In the rows, 128 means zero.
Named moves (each a turn or a mirror), then the moves between two rows, first move first; the first pair answered:
move k_885:
[165 172 153  83 107  94 139 161  94  42 106  76] -> [162 172 148  98 202  90 108 146 128 114 133  45]
[148 126 156 144 151 137 128 155 172 101 110 102] -> [144 131 156 142 131 138 131 154 168  84 109 110]
[112 119 100 112 143 112 169 131 164 127 125 118] -> [112 125 102 114 134 112 173 134 163 124 127 119]
[157 119 162 196  75 162 116 135 130 116 139 157] -> [149 119 155 199 135 158  90 125 143 155 156 139]
move k_439:
[134 131 150 112 155  98 140 120 142 120 132 104] -> [132 134 139 112 155 105 119 111 122 152 149 115]
[107 133 108 106 133 112 176  95 124 146 148 133] -> [120 136 124  87 102 129  86 131  98 136 129 142]
[130 118 144 134 154 151 105 142 161 112 106 111] -> [120 115 129 145 172 149 137 113 159 143 136 123]
[138 132 158 137  90 126 115 154 112  71 110 104] -> [122 140 130 163 129 115 194  98 118 122 158 121]
move k_821:
[118 131 114 113 144 123 170 116 149 107 118 107] -> [115 142 113 119 148 123 161  91 130 152 144 127]
[ 89  99 132 156 165 117 108 145 116 128 152 106] -> [ 87 101 132 156 162 114 105 153 123 114 142 108]
[123 126 127 123 126 131 110 134 134 146 113 132] -> [120 123 123 122 117 125 127 138 143 126 104 129]
Pairs:
(2 to 3 moves a pair)
[110 144  87 121 126 100 213 102 108 115 139 134] -> [107 144  93 123 124 105 197  98  95 145 153 147]  k_439 k_439 k_439
[123 108 122 160  83 123 178 114 142 117 121 156] -> [131 109 135 157 140 131 146 134 187 103 100  99]  k_885 k_439 k_439
[125 119 163 146 132 148  91 169 157 115  84 111] -> [114 117 163 148 136 143 119 166 173 103  84 101]  k_439 k_439 k_439
[176 124 121 132 112 143 126 126 116  83  94  93] -> [167 132 113 140 102 137 167 107  98  89 112 110]  k_885 k_439 k_885
[ 94 118  81  76 186 117 100 138 166 156  86 100] -> [ 96 111  84  58  88 125  85 138 100 157  85 169]  k_885 k_439 k_439
[126 120 135 105 118 141  75 164 153  99  79 113] -> [122 115 129 115 127 136 117 162 165  86  77  95]  k_439 k_439 k_439
[134 137 124  93 219 113 104 112 122 153 132  94] -> [121 132 107 103 187 107 165  80 100 168 157 132]  k_885 k_439 k_885
[151 152 139 173 124 113 199  98  76 126 199 131] -> [169 154 164 163 174 122  51 147  96 141 171  89]  k_439 k_821 k_885
